In the data rows, the value 128 means zero.
Every row has a hidden score. How much higher is the second row's score than the first row's in each pair? 10 means about the same, 20 much higher and 0 much lower. The score is a weighted sum of the row's numbers plus the product of two more (or one squared), each taken from its middle value.
[ 86 102 144 109 146  78 148  67 116 148 105 151 126 148 123 116]
[116 115 119 120 131 143 111 117 106  97 139 136 156 137 145 138] >> 11
[ 75 117 118 139 130 102 144  99 112 131 111 153 121 131 121 105]
[166 125 133 101 131 161 127 150 139 168 140  98 105 141 109 117] >> 14
[145 126 103 101 119 106 123 131 161 156 121 112 157 113 129  96]
[150 174 109 121 146 121 131 108 123 161 152 140 177 129 117 105] >> 8
[113 112 143 131 138 145 167 143 141 125 146 101  97 117 146 122]
[124  99 144 129 135 109 126 114 177 125  98 144 162 121 130 113] >> 9
[121 215  90 126 126 144  90 128 130 141 103  84 162 133 133 112]
[125 137 123 171 100 120 106 125 102 155  95 149 124 131 156 134] >> 9
[157 144 121 161 175 124 132 153 104 119 168 114  57 146 131 155]
[122 117 115 156 103  66 156 145 169 131 102 139 150 118  92  84] >> 15
[ 95 130 120 121 133 119 137  92 132 141 135 116 110 129 131 151]
[126 140  95 128 117 145 137 149 122 131 167 141 138 121  95 149] >> 10
[120 110 148 159 120 162 147 162 158 118 119 136 129 125 189 126]
[109 103 114 106 109 122 154 132  89 102 161 140 151 121 148 146] >> 15
[129 150 129 147  76 100  98 139 114 124 102 152 117 134 150 147]
[106 104 133 144 111 148 156 143 119 116 144 137 106 117 112  93] >> 9
[103 147 121 125 129 117 117 152 111 144 169 144 122 125  72 135]
[100 123 148 158 122 118 107 105 128 137 106 164 130 131 158 107] >> 10
[ 75 117 141 148  41  90  81 115  68 126  60 169  91 143 145 168]
[124 145 144 141 172 137 149 120 145 152 142 122 114 122 114 109] >> 3
[152 144 140 124 120 177 134 160 129 116 162  92 121 122 141 171]
[144 104 118 130 111 133 145 140 123 122 127 134 158 133 139 147] >> 8
[104 122 122 109 116 127 135 118 113 117 125 129 161 138 142 146]
[159 109 117 116 136 126 153 126 145 153 119 118 169 130 121 162] >> 7
[ 96 117 130 130 166 157 140  91 155 127 163  99  93 116  99  96]
[117 115 117 120 129 136 146 145 134 122 117 100 121 108 102 124] >> 9
[153 119 174 159 134 121 146 108 165  96 142 170 145 129 162 132]
[138 105 136 103 133  82 176 115 138 158 104 136 107 130  90 104] >> 7
[102 114 146 143 118  96 134 100 119 115 134 148 154 126 117 109]
[138 121 145 102 129 137 143 128 144 141 142 113 137 126 118 107] >> 11
[133 139 128 112 110 117 120 125 107 128 110 104 115 143 123 170]
[170 121 166 115 155 137 141 163 138 134 141 110 114 131 112 156] >> 9
[112 137 111 166 108 104  76 107 125 148  81 155 120 132 168  93]
[184 143 118  98 144 118 126 121 187 123 116 127 185 108 106 124] >> 14
[114 100 126  93  93 143  95 123  95 120 118 132 153 151 132 138]
[138 129 134 143 121 134 133 143 114 135 122 113 112 122 145 124] >> 6
[107 185 135 182 111 153 104 141  76 141  83 112  98 119 119 103]
[121 117 114 119 125 151 155 145 150 110 151 115 136 108 111 168] >> 2
[143 171  88  98 133 120 149 141 121 141 135  66 144 107  67 106]
[155 121 135 126 109 158 122 123 127  99 139 167 162 132 150 162] >> 11
[110 113 123  88 133 113 133 104 136 125 128 135 156 151 128 141]
[150 149  85  87 121 110 130 144 136 123 115 109 142 124  83 123] >> 12
[151 131 129 121 122 127 109 129 123 128 117 140 136 137 168 172]
[104  93 116 128 112 118 138 137 116 136 112 161 121 134 116 117] >> 9
[140 145 116 126 153 140 141 124 128 160 134  97 100 118 137  93]
[104 119 131 133 116 146 139 127 111 109 128 139 137 115 114 128] >> 12
[157  96 105 139 131 125 103 113 137 123 137 151 112 151 152 105]
[ 98  99 104  92 138 109 151  93 103 157 127 168 119 140 160 127] >> 9
[143 149  98 127 128  74 120 148 113 149 113 161 109 124 108 128]
[130 124 125 147 108 128 104 139 148 134 118 136 144 128 145 118] >> 10
[113 101 164 164  69  98 133 111 168 104 104 182 118 142 137 121]
[138 122 109 166 144 152  98 162 123 106 154 107  97 131 120 160] >> 3
[120 102 136 149 115 163 128  95 167 126 140 130 154 115 139 107]
[123 150  87 102 140 136 115 109 134 127 162 109 162 125 112  98] >> 13
[117 140 110 142 190 167 130 134 151 124 153 104 138 114 167 134]
[159 107 137  96 138 139 160 133 170 124 138 141 147 135 127 106] >> 12
[177 178 104  76 124 104 156 116 126 157 100  91 146 132  98 146]
[131 104 139 129  98 119 107 138 128  97  94 143 157 142 147 168] >> 7
[102  91 112 128  81 129 133 149 166 118 137 154 161 146 117 117]
[169 138 122 113 140 140  86 116 147 152 128 114 134 124 108  96] >> 12
[166 130 135 134 144 167 141 166 160 118 186 113 109 118 120 134]
[155 133  89 110 146 129 118 128 127 134 183 118 122 118 112 132] >> 12
[148  78 134  89 131  82 143 112 152 135 112 127 123 145 113 164]
[139 140 128  94 133 111 131 153 172 132 134 103 146 131  89 111] >> 18
[109 137 147 155 138 162 132 121 145 122 130  99 135 109 140 151]
[171 147 105  94 104 124 148 125 138 156 125 127 156 116 117  97] >> 15
[157 110 137 118 140  99 106 118 142 111  95 114 155 149 127 161]
[119 117 141 116 107  76 146 114 137 154 145 155 137 121 149  98] >> 19
[177 119 151 111 148 161 125 153 133 149 177 121  99 146 127 138]
[131 127 137  93 143 147 133 144 156 130 121 153 144 140 140 126] >> 8
[133 116 132 140 134 129 112 122 104 145 148 160 121 146 141 130]
[108 109  87 136 117 132 117 178 146 105 147 134 119 118 118 138] >> 10
[107 126 100 144 123 105 107 129 116 112 107 163 163 122 141  96]
[129 124 142 168 100 143 106 118 125 100 117 174 138 132 163 137] >> 15
[103 125 127 111 143 122 137 106  96 147 146 137 107 136 104 128]
[ 99 167 130 157 114 107 105 144  95 127 109 137 115 136 123 121] >> 10
[138 118 107  98  97  80 124 163 121 148 104 139 152 142 146 127]
[135 104 115 136 116 143 132 159  94 121 145 120 102 122 126 187] >> 5
[114 103 143 148 135 170 153 135 128 118 160 122 107 115 158 150]
[141 161 121  80 144  90 110 109 144 141 107  91 125 129  78 138] >> 16
[135 124  92  90 117 108 122 145 109 109 113 125 153 134 104 173]
[144 147 104 122 106  81  88 128  97 126  90 117 147 142 124 160] >> 10
[151 113 119 111 145 116 115 144 121 116 103 147 146 146 144 180]
[137  80 125 116 135 122 126 185 146 138 145 138 129 144 156 115] >> 12
[149  93 133 135 155 153 119 148 132 131 165 141 119 136 144 141]
[131 130 117 118 127 128 135 131 150 101 124 113 152 117  83 126] >> 13
[ 97 139  98 163 109 128 130 132  91 101 100 147 120 127 139 139]
[138  89 152 179 130 148 109 146 138 146 134 149 103 128 166 108] >> 13
[135 162  73 103 116 122 139 162 182 127 103 112 157 113 144 110]
[162 169 106 106 125 123 135 126 149 121 164 110 139 119  96 136] >> 2
[ 79 118 154 175  92 117 122 147  93  94 119 165 119 133 158  92]
[135 159 125 146 121 138 119 163  92 132 143 123  84 130 114 151] >> 9
[111 145 111 149  96  60 103 126  81 149  81 143  96 143  95 140]
[ 88 102 128 127 108 106 133  94 102 132 125 157 115 135 133 112] >> 12
[143 157 110 130 136 118 129 153 109 149 143 133  98 149 125 123]
[134 152 107 121 116 132 126 143 136 115 133 107 155 110 140 132] >> 16
[100 108 127 119 120 139 155 133 147  98 110 114 126 115 114 162]
[109 163 125 146 103  97 104 118  89 120  94 142 105 126 124 162] >> 12
[ 99 118 134 147 139 130 138 134 104 137 151 139 101 133 127 113]
[161  76 138 137 140 132 125 135 147 133 140 143 155 138 121 116] >> 11
[112  87 118 138  84  99 123 147 123 107 142 183 144 119 103 116]
[170 158 126 157 154 151 103 138 136 119 149 148 104 137 145 125] >> 10
[136  99 133 116 137 145 113 191 211 100 131 134 136 124 127 131]
[125 151 124 136 141 158 156 116 164 135 156  86 131 109 120 133] >> 8
[131 189 109 124 129 133 146 161  92 148 109  85 107 118 109 114]
[130 123 118 124 140 132 113 104 135 134 139 128 145 134 101 125] >> 10
[114 115 135 143 150 144 128 147 146 110 157 108 135 109 127 100]
[154 152 134  91 159 116 139 132 163 122 122 124 137 119 115 127] >> 14
[129  83 124 122 144 130 104 101 124 126 145 135 124 122 120 105]
[122 131 159 142  49  82 122 151 111 161  82 117 105 141 122  98] >> 14
[133 135 130 140 141 135 122 170 104 126 140 110  90 130 110 148]
[137 126 127 160 108  94  64 101 133 140  89 153 125 134 142 136] >> 13
[141 156 144 145 148 163 145 151  93 110 157 118 101 119 124 114]
[116 128 100 154 111  73  93 103 108 137 108 149 130 134 126 106] >> 7
[117  87 140 124 104  76 106  98 112 111  74 144 140 145 150 195]
[172 125 156  79 179 139 156 124 183 133 152 146 156 133  97 105] >> 14
[129 131 129 112  98 131 131 125 116 129 124 114 131 133 102 122]
[121 142 154 143 127 155 122 149 112 131 110 134  98 140 146 121] >> 9
[104 134 140 119 148 156 164 127 147 127 163 100 115 107 120 120]
[130 133 134 120 143 115 167 152 153 131 146  89 109 119  98 129] >> 10
[149 140 123  98 113 136 126 122 143 129 115 120 170 116 100 117]
[118  74 167 155 143  92 162  75 159 151 106 188 133 144 153 115] >> 8
[125 120 112 127 106 140 119 159 121 101 123 112 116 123 137 193]
[153  97 153 170 146 121  91  72 150 120 125 171 140 142 164  89] >> 16
[ 92 109 139 133 142 171 140 135 150 120 125  91 102 121 112  89]
[ 75 112 124 194 133 141  78 143 119 120 207 143 113 123  70  65] >> 11
[133 114 137 159  92 102 134 140 148 117 100 172 121 132  99 107]
[144  93 147  78 117  89 149  94 155 117 109 122 182 141 121  91] >> 12
[110 120 107 145 145 160 140 176 146 116 179 127 114 105 145 113]
[116 115 130 156  74  93  76 138 106 111  95 160 133 135 130 143] >> 8
[ 96 130 114 137 136 128 140 109 112 133 139 138 130 131 142 135]
[162 152 100 167 159 174  88 158 116 153 158 121  95 128 141 114] >> 10
[138 183 119 138 135 146 110 148 155 126 131 106 142 141 121 147]
[100 114  97 121  68 145 109 131 107 116 120 159 141 124 125 135] >> 12
[105 110 125 123 142 119 122 124 127  98 119 146 141 151 141 148]
[130 170  92  87 159 139 135 134 101 137 157  64 126 115  90 124] >> 16
[154 170  90 132  95 154 116 116 105 104 122 142 150 132 186 191]
[114 110 124 174 114 100  57 101 116 139 108 160 112 124 140 114] >> 7
[124 148 121 114 158 137 152 101 139 127 157  86 139 107 106 115]
[ 93 114 135 136  94  68 115 109 102 131  90 124 112 147 141 138] >> 6
[105 127 158 129 125 156 121 114 112  95 137 172 128 124 179  97]
[107 126 141 111 149 110 145 135  96 129 129 129 103 132 111 126] >> 5
[119 114 123 150 136 101  93  98 129 140 120 139 114 132 122  71]
[147 130  98 145  93  72  99 163 118 152  81 152 132 141 135 138] >> 8
[164 150 110 132  95 135 118 193 136 151 124 123 125 117 138 157]
[124 119 112 106  95  62 102 135 102 135  79 152 115 140 134 135] >> 11
[116 169 122 156 119 127 128  91 109 135 119 101 129 124 138 148]
[111  77 138 142 114 115 133 143 129 107 135 181 117 121 131 118] >> 8
[133 119 134 135 120  91 120 119 105 159 118 145 128 132 150 107]
[131  85 163 169 164 136 128 117 173 163 144 156  95 143 143  94] >> 10
[ 87 102 112 157 142 107 119  86 106 139 109 147 119 135 130  90]
[ 99 162 122 126  93 128 129 141 107 140 131 141 112 143 116 154] >> 14
[102 115 109 107  74 155  95 129  78 101 107 143 143 136 136 150]
[162 171 149 154 133 142 146 105 133 144 111  75 128 119 131 116] >> 9
[130 123 127 126 108  96 112 125 116 116 121 155 117 146 133 194]
[127 122 132 143 133 121  81 104 125 143 106 115 147 143 118 120] >> 11
[142  82 134 112 129 112 140 113 128 126 121 140 137 143 137 139]
[155 168 117 126 109 154 108 164 148 126 135 116 145 118 136 134] >> 14
[110 113 144 127 162  69 108  64 112 124  95 127 141 129 108 139]
[144 115 143  76 166 123 139 112 178 130 113  93 150 126  95 109] >> 13
[118 112 131 153 123 101 113  93 113 165 109 155 145 135 158 117]
[110 120 127 161 110 186 106 163 110 103 122 123 131 118 120 142] >> 13
[137 141 136 160 150 127 127 113 135 136 139 127 102 128 112 135]
[121 160 139 136 140 147 134 150 116 102 152  84  90 100 119 139] >> 13
[136 111 120 106 129 122 112 135 125 121 110 109 121 149 114 190]
[152  98 131 135 129 181 154 155 138  80 140 178 158 137 168 152] >> 15
[105 118 148 126 129 104 140 120 102 128 113 132  92 141 137 130]
[123 146 103 120 112  62 103 114 129 135 120 132 148 136 132 126] >> 19
[132 134 131 129 139 151 135 176 103 112 145 103  80 127  86 150]
[170 114 162 108 139 162 122 156 137 129 176 121 125 135 135 152] >> 13
[127 155 129 133 132 160 153 161 103 110 164 109 106 113 102 150]
[141 128 115 106 121  90 128 155 147 132 106 120 134 124  97 121] >> 11
[112 174 116 108 147  97 149  96 103 149 116 123 148 126 120  78]
[156 150 152 153 165 147 126 123 134 136 153 131 105 129 135 100] >> 8
[155 131 128  88 105 109 116 139 129 120 110 120 133 136 143 148]
[110 150 139 146 126 158 117 133 143 136 129 116 124 126 119 131] >> 8
[119 152 133 118 148 127 144 113 131 138 128  81 122 122 139 111]
[112 117 150 149 142 146 160 151 137 115 144 113 119 114 120 102] >> 6
[133 150 138 121 146 129 159 127 147 122 143  71 115  99 111 123]
[109 115 134 130 153 155 146 126 163 120 176  93 113 106 132 132] >> 8
[ 75  98 136 131 121 158 163 141 118 113 153 158 114 119 134 113]
[ 95 127 105 162 107  75  75 103 109 134  96 156 112 145 108 122] >> 8
[135 126 116 121 122 103 134 122 108 148 115 135 110 148 139 115]
[109 129  83  91 151  76 141  39 107 175 101 142 183 132  79  58] >> 11
[ 90 175 129 155 137 147 113 113 116 119 105  92 127 118 169 122]
[142 119 130 105 152  94 171 128 145 118 133 133 156 118  54  79] >> 10
[112 150 137 156 130 135 141  97 122 134 120 131 123 116 121 136]
[149 103 169 120 171 114 140 145 170 132 140 124 109 133  98 106] >> 6
[153 103 122 105 118 139 139 164 131 102 124 129 130 130 135 145]
[115 125 152 159 107  89 100 122 129 127 108 159 108 142 140 134] >> 11
[132 124 143 154 144 156 146 128 147 103 149 146 131 105 144 131]
[104 141 151 119 154 136 147 128 121 105 142  99  82 118  97 146] >> 10
[127 117 120 131  96 140 110 179 138 108 134  95 111 119 143 210]
[104  92 151 112  76 157 102 135  94 125 109 147 114 165 182 165] >> 17
[144 142 180 105 144 143 149 137 190 125 150 129 123 142 116 135]
[ 92 133 132 138 136 122 138  96 100 123 142 146 104 129 131 143] >> 7
[136 111 158 130 156  87 124  92 152 148 135 156 119 136 107 122]
[118 108 109 166  90  97  73 114 136 124  94 151 113 131 151 126] >> 9
[125 137 119 144 116 142 118 171  76 129 144 159 107 140 120 114]
[154 146 180 146 183 187 160 145 179 107 178 119 112 113 139 122] >> 9
[115 154 122 117 122 131 122 132 117 125 142 122  89 120 123 138]
[140 123 140 135 158 141 137 127 199 141 212  94 133 114 122 155] >> 14
[151 117 110 120  94 152 112 101 122 114 138 112 148 130 100 139]
[118 128 124 136 165 145 156 150 142 108 138 113 115 109 105 114] >> 2
[100 128 125 144  80 130 105 131  85 103 111 176 137 126 137 111]
[110 142 125 163  94 103  90 133 109 128 115 153 121 137 131 129] >> 6
[107 122 138 143 115 137 138 166 140 104 154 146 109 118 144 121]
[ 93  96 136 113  99 123 118 133 121 107 123 151 169 132 113 112] >> 9
[121 155 139 141 146 159 128 141 132 133 168 115 120 117 146 127]
[ 86  86 132 136 135 107 140  94 129 131 105 156 129 135 139 125] >> 6
[111 138  96 105  95 139 121 147  96 104 130 145 158 128 113 133]
[145  83  98 112 105 111 102 141 124 134 108 145 142 141 145 119] >> 6
[114 120 149 140 154 167 142 119 155 120 171  91 114 116 112 111]
[172 122 138 159 205 185 100 129 138 126 162 133 110 132 140 120] >> 11
[171 165 123 117 144 127 139 115 116 144 106  88 155 136 147 135]
[144 139 121  96 132 124 139 129 169 122 144 116 130 117  90 146] >> 14
[122 126 139 105 140 109 158  89 138 162 120 116 116 116 147 127]
[165 131 145 180 156 180 115 137 162 117 159 131 114 124 156 109] >> 10
[102 113 143 175  90  86 101  97 134 125 107 175 138 132 172 149]
[149 138 131 103 162 110 142 118 143 113 124 111 126 132  77 134] >> 10
[103 152 119 130 157 138 157 152 139 142 150  90 111 122 139 112]
[154 158  82  72 121 115 127 139 106 128 122 100 134 129  76 172] >> 8
[137 119 133 132 192 150 142 114 140 130 157  91 105 112 122 106]
[ 86 106 156 122 115 167  93 145  79 110 122 138 107 128 111 143] >> 18
[123 146 127 135 158 102 155  92 122 162 135 122 153 131  99 101]
[178 173  89 160 122 151  97 180  87 153 169 136 106 120 149 138] >> 11
[139 141 133 125 160 121 139 112 134 131 132 113  97 120 115 123]
[161 141 167 149 173 190 150 137 168 131 155 144  94 132 182 123] >> 12
[131 155 120 108 104 125 126 132 164 128 131 110 118 116 128 174]
[150 159 138 139 130 126 148 118 125 154 128  81 103 123 134 131] >> 4
[113 104 126  96 143 116 136 125 113 116 132 101 121 132 113 181]
[144  81 119  71 110 118 127 133 107 106 107 147 175 130 130 148] >> 12
[160 115 119 110 109  98 138 155 125 165 114 112 142 155 130 131]
[ 83 105 130 134 105 131 145 111 124 114 127 124 162 115 101  86] >> 13
[ 95 187 128 193 121 129 107  81 106 121  89 153 158 139 185 109]
[128 147 126  91 139 121 119 123 135 131 138 142 137 132 106 144] >> 10
[ 84 128 105 119 130 111 138 102 130 154 164 128  96 135 132 134]
[113 105  96 129 112 153 123 145 133 132 141 119 108 108 131 109] >> 6
[138 167 141 124 158 110 161 114 124 159 122 111 154 123  95 101]
[124 151 132 141 135 133 144 151 140 121 133 102 101 115 124 128] >> 10
[111 161 121 136 149 130 132 186 130 118 128  85  50 108 114 132]
[123 134 134 132  99  97  82  96 124 155 140 142  81 134 120 121] >> 9
